In the rows, 128 means zero.
The rows below fall into families. The same turns and mirrors carry the whole set onto itself and the rows of a family onto each other. For each named row, which other rows are in its family? Write them in the order they are listed.
These 16 rows form 4 families of 4 rows each.
C: [128 127 141 121 129 144 103 133  92 133 105  89 119 168 169 116 101 116
 131 133 154 106]
P: [102 136 127 129 145 129  93 121  99 111 144 120 124 149 161 112 159 132
 111 134 144 122]
A: [128 139 103 135 159 156 103 139  94 164 109 148 112 140 119 144 137  91
 146 118 151 106]
D: [137 130 113 148 157 170 112 126 115 155 105 147 116 126 117 135 136  86
 141 102 140  96]
H: [136 145 155 119 111 148 109 131 109 141 106 100 119 165 153 125 106 115
 121 136 151  88]
M: [130 115 156 120 133 158 112 114 108 133 104  86 131 160 154 124 106 109
 134 137 135 112]
Q: [129 103 111 133 126 140 102 133 152 162 130 128 129 160 103 134 134 114
 106  94 139 121]
N: [136 111 105 150 130 131  98 141 141 157 128 139 120 157 126 147 131 116
 131  82 148 138]
K: [130 148 112 158 139 159 102 130 136 159 114 148 114 132 129 130 135  83
 143  97 146 119]
Y: [127  93 103 145 118 137 103 122 133 170 139 122 144 155 134 133 145 106
 120  92 164 109]
J: [148 134 154 112 127 145 113 135  95 117 118  99 117 178 155 107 123 126
 125 122 149 103]
U: [108 147 141 112 138 147 116 120 111 116 131 115 125 152 149  91 154 131
 104 129 137 110]
E: [ 99 127 126 130 130 137  76 127  90 109 128 118 122 144 135  99 147 126
 106 122 119 102]
T: [ 88 136 128 126 132 141  87 118 108 118 126 123 135 146 147  98 145 141
 111 140 142 101]
S: [139  87 100 134 134 143  94 138 132 158 129 121 132 155 125 139 149 110
 118  80 144 125]
W: [147 130 113 156 160 161 103 130 107 139 120 142 109 140 129 127 137  68
 147 105 146 116]

Same family as A: M, Y, E
Same family as D: C, T, S
Same family as K: N, J, U

The rows below fall into families. The same turns and mirrors carry the whole set onto itself and the rows of a family onto each other. For each named row, which other rows are in its family? Write them in the order they are listed.
These 16 rows form 4 families of 4 rows each.
Mudok: [135 121 124 133 157  92 105 170 141 143 124 133 124 137 117 151 145 118
  99 120 115 148 150 135 143 135 147 118 121 135 144 136]
vup: [155 146 144 158 117 141 157 119 127 139  88 117 129 151 181 104 133 163
 113  95 120 149 127 130 176 162 147 121 128 118 163 116]
ribav: [137 143 122 126 151  89 122 150 142 152 113 162 149 142 116 139 137 116
  93 120 122 123 154 133 142 144 123 121 113 137 145 125]
bopo: [123 138 151 132 142  92 116 177 129 174 120 119 137 155 158 111 122 165
 119  85 114 132 145 156 153 139 148 126 133 137 138 123]
ful: [142 129 131 144  94 132 159 115 115 122 139 110 113 157 136 142 133 115
 109 114 136 128 129 108 155 153 117 140 139 139 143 148]
femif: [125 144 156 147 148  94 145 173 149 172 110 146 151 163 146 102 114 158
 101 108 114 129 146 160 157 149 149 112 124 138 152 109]
kat: [133 102 142 141 112 114 164 123 140 142 139 118 104 141 135 143 140 116
  92 123 155 128 143  98 148 149 116 144 126 119 133 122]
dov: [133 157 174 132 140  98 141 159 131 167 115 134 133 157 162 114 107 158
 119 102 101 130 159 156 190 150 151 126 129 125 146 130]
lig: [140 122 142 153  95 134 160 133 126 115 153 127 114 161 151 142 139 120
  99 120 142 132 141 101 134 141 127 120 145 127 130 116]
Tama: [125 147 164 133 140  99 142 167 138 164 101 125 143 159 173 109 114 153
 121 102 119 112 124 149 162 148 180 117 125 120 129 132]
moma: [123 122 125 125 153  89 119 129 141 138 124 144 130 144 126 143 139 105
  91 129 133 119 135 119 137 148 168 122 118 123 136 144]
pelu: [124 133 138 116 141 104 113 134 144 147 132 146 118 154 101 146 139 112
  85 134 121 128 158 133 163 144 145 119 126 138 151 131]
nipe: [149 133 143 143 127 150 158 132 118 126 113 117 118 155 194  98 133 154
 119 107 129 150 137 109 170 141 132  91 127 127 145 126]
zedan: [138 124 130 150  82 123 151 124 133 131 129 116 126 144 133 136 140 108
  91 138 154 135 141 111 142 157 133 135 135 131 160 119]
tipin: [146 121 160 141 134 145 170 139 142 154  90 108 106 151 175 110 137 165
 116  98 129 139 121 120 188 148 131 113 117 115 139 115]
gono: [142 127 147 158 119 151 172 128 126 130 115 100 108 166 165 102 122 153
 113 108 119 152 118 128 183 154 145 109 132 137 163 143]

Same family as ribav: ful, femif, gono
Same family as dov: vup, pelu, zedan

The rows below fall into families. The same turns and mirrors carry the whole set onto itself and the rows of a family onto each other. For each named row, which other rows are in its family? Write them in the order they are listed.
These 25 rows form 5 families of 5 rows each.
vema: [109 134 140 132 144 135 157 141 147 127 135 104 109 126 156 150 137]
Raz: [133 133 126 117 137 117 146 121 137 103 113 153 144 157 127 110 133]
dusu: [113 145 128 153 134 113 149 125 147 122 122 121 123 111 162 150 138]
menur: [124 130 150 129 149 111 117 125 130 105 107 148 147 149 110 110 134]
kare: [102 142 129 140 145 140 163 136 141 147 133 105 113 123 131 117 142]
vuda: [123 151 124 154 141 135 143 139 125 143 122 108 101 121 155 133 148]
Gudi: [108 125 143 156 160 127 104 131 123 133 131 130 119 131 110  96 130]
soz: [142 115 117 120 102 145 101 124 152 154 128 142 130 131 135 137 109]
Gisi: [156 127 149  98 134 148 122 134 155 126 113 145 136 128 128 146 134]
pepo: [154 108 130 111 128 143 129 130 120 112 112 127 138 159 125 126 121]
Vizo: [112 140 141 142 141 125 102 116 126 134 133  96 132 125  98 109 122]
sez: [121 127 122 140 108 113 136 107 141 135 110 137 124  91 154 128 107]
birut: [140 104 122 114 126 135 138 137 135 122 117 159 145 144 120 111 147]
zufe: [ 98 117 126 140  97 108 137 127 130 149 118 121 133  98 145 131 128]
bag: [154 124 125  99 134 154 102 124 144 143 121 133 115 118 118 148 139]
mak: [136  92 130 107 115 146 116 126 153 158 121 130 116 105 127 140 131]
Mir: [156 123 144 110 108 156 108 134 153 153 122 133 136 112 128 130 117]
natar: [104 115 125 139 107 103 108 122 131 126 124 151 136  99 141 143 122]
Vebo: [140 107 155 111 140 132 136 140 126 110 102 141 138 152 131 113 133]
ligu: [133 127 134 131 111 120 104 114 150 137 119 135 136  82 134 148 114]
reb: [104 122 116 132 116 115 136 112 130 144 109 132 105 115 158 147 106]
Tuda: [101 154 126 145 135 143 131 148 110 146 131 109 110 131 140 137 132]
latus: [121 121 129 137 148 128 121 120 111 132 118 114 129 127  90  95 140]
Vifop: [118 149 143 152 166 130 111 127 138 136 131 103 113 129 116 125 143]
Datan: [110 124 132 142 157 137 123 131 115 117 134 131 126 138 103 103 102]

Same family as Tuda: soz, pepo, reb, Datan
Same family as sez: vuda, Gudi, Mir, Vebo
Same family as natar: vema, Raz, Vizo, bag

The rows below fall into families. The same turns and mirrors carry the whole set onto itself and the rows of a family onto each other. For each named row, which other rows are in its family? Write them in the order they are listed.
These 32 rows form 4 families of 8 rows each.
miver: [140 116 160 112  81 155  97 132 147  97]
bor: [123 110 151 139 109 169 105 142 150 130]
kad: [157 116 129 147 130 130  75  98 135 117]
Lev: [186 117 150 137 125 116 101 130 134 124]
sukem: [141 133 156 115 100 173 108 140 148 119]
Libob: [164 114 142 144 129 112 100 110 120 106]
Mav: [133 144 130 117 108 131  76 132 125 106]
diz: [142 126 165 137 141 147 109 155 158 107]
lokiv: [143 113 129 121 139 130  75 121 134 135]
Sog: [145 147 128 139 101 125  78 121 123 101]
Zelez: [145 124 136 146  89 128  99 110 110 102]
tona: [161 119 163 115 138 159 110 140 159 123]
ded: [142 115 155 162  89 148 121 128 129  99]
Vebez: [160 104 162 160 129 133 121 127 140 102]
zis: [165 131 141 100 140 138  87 119 138 124]
guzun: [160 124 152 146  75 145 109 141 131 118]
Teno: [134 141 148 157  91 154 105 144 143  98]
leka: [134 124 125 150  92 151  78 106 132 112]
Zaba: [166 105 161 106 133 126  89 121 149 104]
laz: [137 111 149 165 103 170 103 122 154 111]
ledaz: [173 129 133 133  91 119  89 127 118 121]
bati: [176 110 164 152 108 139 120 148 147 121]
rema: [165 133 139 145 148 116  86 124 137 106]
miz: [157 104 151 161 141 148  98 116 159 118]
miv: [121 138 152 133  97 157 100 153 145 106]
bam: [122 122 127 126  97 152  79 125 130 133]
purap: [156 125 162 161 138 142 114 143 156 102]
napef: [153 120 148  98  97 129  78 115 135 102]
kiga: [145 142 137  98 100 153  85 124 130 120]
beb: [143 102 154 136 147 150  98 134 154 135]
rubu: [157 103 176 118 116 150 108 137 164 102]
sufa: [153 130 142 119 152 120  81 133 140 112]

Same family as bam: bor, kad, lokiv, leka, laz, miz, beb
Same family as miver: Lev, guzun, Zaba, ledaz, bati, napef, rubu

The rows below fall into families. The same turns and mirrors carry the whole set onto itself and the rows of a family onto each other. For each named row, which other rows are in its family? Write them in the order they are listed.
These 21 rows form 7 families of 3 rows each.
pidon: [161 117 103 148 154 134 135 143]
roki: [125 131 119 113 115 154 158 122]
fefaz: [122 130 155 140 135 145 130 155]
rimip: [121 135 132 122 116 156 160 123]
Det: [148 148 103 147 156 127 127 120]
Deko: [131 115 143 134 122 151 108 135]
Kozan: [122 132 118 111 138 129 160 118]
fetu: [152 157  95 130 152 142 135 132]
dotam: [155 134 157 149 147 154 127 146]
pugaz: [112 128 125 113 134 137 159 127]
boted: [164 153  97 136 151 139 126 135]
Tafe: [141 127 161 141 124 150 126 150]
dob: [136 122 145 153 127 167 124 146]
pofis: [162 144 102 145 154 139 119 132]
Bofa: [132 135 155 154 137 140 127 153]
puruv: [126 146 121  98 118 143 147 131]
gedag: [127 132 112 111 123 141 163 125]
nevut: [174 142 109 144 153 132 141 130]
gon: [139 138 117 110 113 120 152 136]
teser: [149 146 109 160 154 129 123 128]
tuve: [152 127 158 145 134 157 128 150]

Same family as dotam: rimip, fetu
Same family as dob: puruv, nevut
Same family as Kozan: fefaz, teser
Same family as Bofa: Det, pugaz
Same family as gon: pidon, Deko
Same family as boted: roki, tuve

The rows below fall into families. The same turns and mirrors carry the whole set onto itself and the rows of a family onto each other. For each named row, which other rows are in its family? Write them in the order they are listed.
These 32 rows form 4 families of 8 rows each.
biz: [131 147 137 150 146 144 102 161 128 135 136 136 139 112 127 141 140 118
 141 110 131 140 106 123 142]
Pur: [126 133 100 108  89 117 141 135 135 124 116 135 117 142 150 113 105 127
 121 148 124 155 132 111 115]
seri: [123 161 145 130 154 145 118 148 148 127 115 127 131 128 131 134 148 104
 130 112 115 148 118 105 141]
Ruvi: [140 134  72 104 101 123 140 136 118 124 130 133 130 123 144 139  95 146
 111 135 116 141 132 119 128]
dazi: [114 144 133 126 153 136 123 168 132 152 147 128 137 119 139 119 139 103
 119 107 119 137 114 114 138]
folen: [133 143 127 145 150 137 100 155 128 135 142 126 133 111 127 129 142 105
 138 104 135 141 108 124 146]
sazif: [124 154 134 127 146 134 117 164 130 130 142 101 146 132 138 122 140 106
 129 110 117 132 107 109 152]
minad: [111 150 140 134 144 137 127 170 135 156 138 128 141 120 142 129 141 111
 124 106 126 134 111 111 126]
lavu: [114 145 115 145 139 107 145 116 101 106 136 128 105 116 133 149 134 136
 145 132  96 107 117 143 131]
bivor: [124 100 129 125 133 144 134 116 144 130 146 151 130 121 103 113 101 136
 110 139 142 122 127 135  96]
gafil: [127  94 131 118 133 155 127 120 124 136 152 145 149 128 110 136 130 137
 101 134 138 136 140 132 104]
zuv: [129 106 141 134 148 126 140 119 141 126 142 138 149 141 109 115 119 139
 102 126 152 107 134 133 103]
sunin: [134 122  94 100 100 117 142 148 126 119 119 130 121 148 162 116 102 123
 121 149 128 143 128 126 121]
soves: [151 128  94 107  95 132 132 123 120 102 127 124 108 132 152 137 101 122
 119 140 115 150 117 116 135]
sodit: [112 130 132 145 144 101 139 116 119 112 127 113  98 111 114 155 142 144
 129 123  97 122 137 120 150]
gav: [147 136  98 109  94 137 126 139 116 114 127 128 118 150 161 117  92 130
 108 135 124 135 124 120 128]
Kimas: [117 124 129 142 151  99 141 125 114 110 125 106 101 118 125 162 141 143
 131 124 106 111 133 130 150]
Mub: [102 131 121 129 139 109 131 113 122  89 120 107  96 110 121 127 119 132
 142 137  99 113 138 134 141]
lova: [122 126 120 143 141 106 134 113 114 101 127 106  91 131 108 131 131 149
 139 135  94 116 139 126 138]
puv: [131  91 123 119 134 149 129 116 124 137 152 132 148 134 114 133 135 129
 104 127 149 129 139 134 101]
Moku: [142 144 101 119  83 133 125 129 123 121 123 126 116 148 153 115  97 131
 111 131 129 141 127 107 118]
dum: [114 100 142 123 138 137 134 119 147 148 120 136 141 139 112 127 122 136
 100 134 156 111 130 137 118]
keb: [115  97 138 114 147 139 127 116 144 144 130 143 137 132 108 113 118 132
  91 137 140 121 135 139 133]
Zul: [112 147 111 148 134 102 144 104 105 111 138 123  99 112 124 140 137 130
 145 126  97 113 118 133 129]
Lala: [118 162 144 132 137 140 118 163 134 133 135 112 149 129 132 128 139 118
 130 113 111 139 108 101 146]
dof: [149 134 100 116  85 132 138 122 124 105 119 120 111 135 153 146 105 128
 124 136 125 148 115 110 123]
Tuged: [125 108 143 128 152 133 134 119 140 123 148 149 147 134 104 108 115 142
  96 131 136 117 138 133 112]
lofa: [138 136  71 113  95 117 143 127 124 129 128 123 127 125 142 137 102 140
 115 128 127 139 131 113 119]
mig: [129  93 124 123 140 141 138 124 141 128 145 141 133 128 114 118 101 132
 111 137 149 112 123 143  95]
Vitak: [123 125 124 146 141 107 139 123 113 100 120 105  97 137 117 146 130 157
 144 138 101 108 135 131 132]
Tetig: [131 151 135 123 165 140 119 155 141 124 121 114 131 134 142 136 147  96
 128 112 123 135 115 119 146]
bada: [104 134 126 139 133 110 138 120 125  91 108 105 101 116 127 145 121 141
 150 137 111 104 133 132 127]

Same family as sunin: Pur, seri, Mub, dum, keb, Tetig, bada
Same family as dof: dazi, minad, bivor, soves, sodit, Kimas, mig
Same family as gav: sazif, zuv, lova, Moku, Lala, Tuged, Vitak

